A single turn carries every row of the set below to another of its rows. Some are shown first; where does it send the rows asked next?
K_953: [ 10 -16   3  -2  -6 -17  16  12   1 -19  10   6 -18  -2  14  -8  -2 -10
  -8]
K_229: [ -5  30  -3 -11  20   2   1   4  10   9  14  -7   5   3  -9  -5  13 -10
  -4]
K_666: [ -4   6  -3 -12  -3   8   1  -1 -12   1 -28  -1  -5  10  -8  -7 -35  -4
   8]
K_353: [  2 -28   4 -22  16  11  -3  -6  -3  -3   5  -7  10   6 -27  -8  13 -12
  -6]
K_313: [  1  -4 -11 -18   5   1  10   7  15   7 -21   1  12 -10   2 -10 -36  15
 -10]
K_418: [ -5 -10  14   5  -9 -11  12  22   0 -15   5   6 -22   7  10  -7   4   4
   0]
K_865: [-16  18  -7  -5   7  -4  10  12  23  13 -17   3  -2 -21 -12 -17  12   1
  -6]
K_56: [-23 -34  -2 -17  22  -1   6 -12   0 -12   9  12   0   4 -11  -3  -8  -1
  -8]
K_358: [-23 -24   0 -10  12  15  -9   0  -5   1  -5  17   0  -7 -23 -12  -3 -24
   9]
K_221: [ -3  19  -2   1  29 -10  -3   4   6   6  14  -8  10  -7 -14   0  13  -9
 -17]
K_652: [ -2 -15 -21   2 -10  -2 -13  -8 -13  20  -5  11   7 -13 -10  -9   5  16
  19]
K_527: [ 18 -15  -1 -11 -15  -7   7  12  24   3 -11   4   0   2  11 -17  11   2
  -7]
K_617: [  0  27   1   8  27  -2   7   3   5  -1   5  -6  10  -2 -12   0   3 -10
 -17]
K_950: [-12 -17 -13   8  -9  -8   6  -2 -13   6  10  12   7 -15 -15  -7   2  32
  -2]
K_931: [ -4 -24  10   6 -12 -20   6  15  -4 -15   2  11 -18   6   5  -7   0   0
  -8]
K_785: [  7   1  -5 -12   9   3 -11   1  -7   6 -24  -6  -3   7   7  -2 -31  -6
  19]
K_656: [ 12 -11 -19   8   0  -2  -3 -12  -9  14   8   5  26 -13 -15  -5   5  16
  -6]
K_65: [ -3  -1  -3 -15   6   5 -18   3 -10  13 -22  -4   4  10  -6  -1 -32  -2
  14]

K_656 -> K_950
K_865 -> K_527
K_65 -> K_221
Now find these:
K_953 -> K_666
K_418 -> K_785
K_56 -> K_358

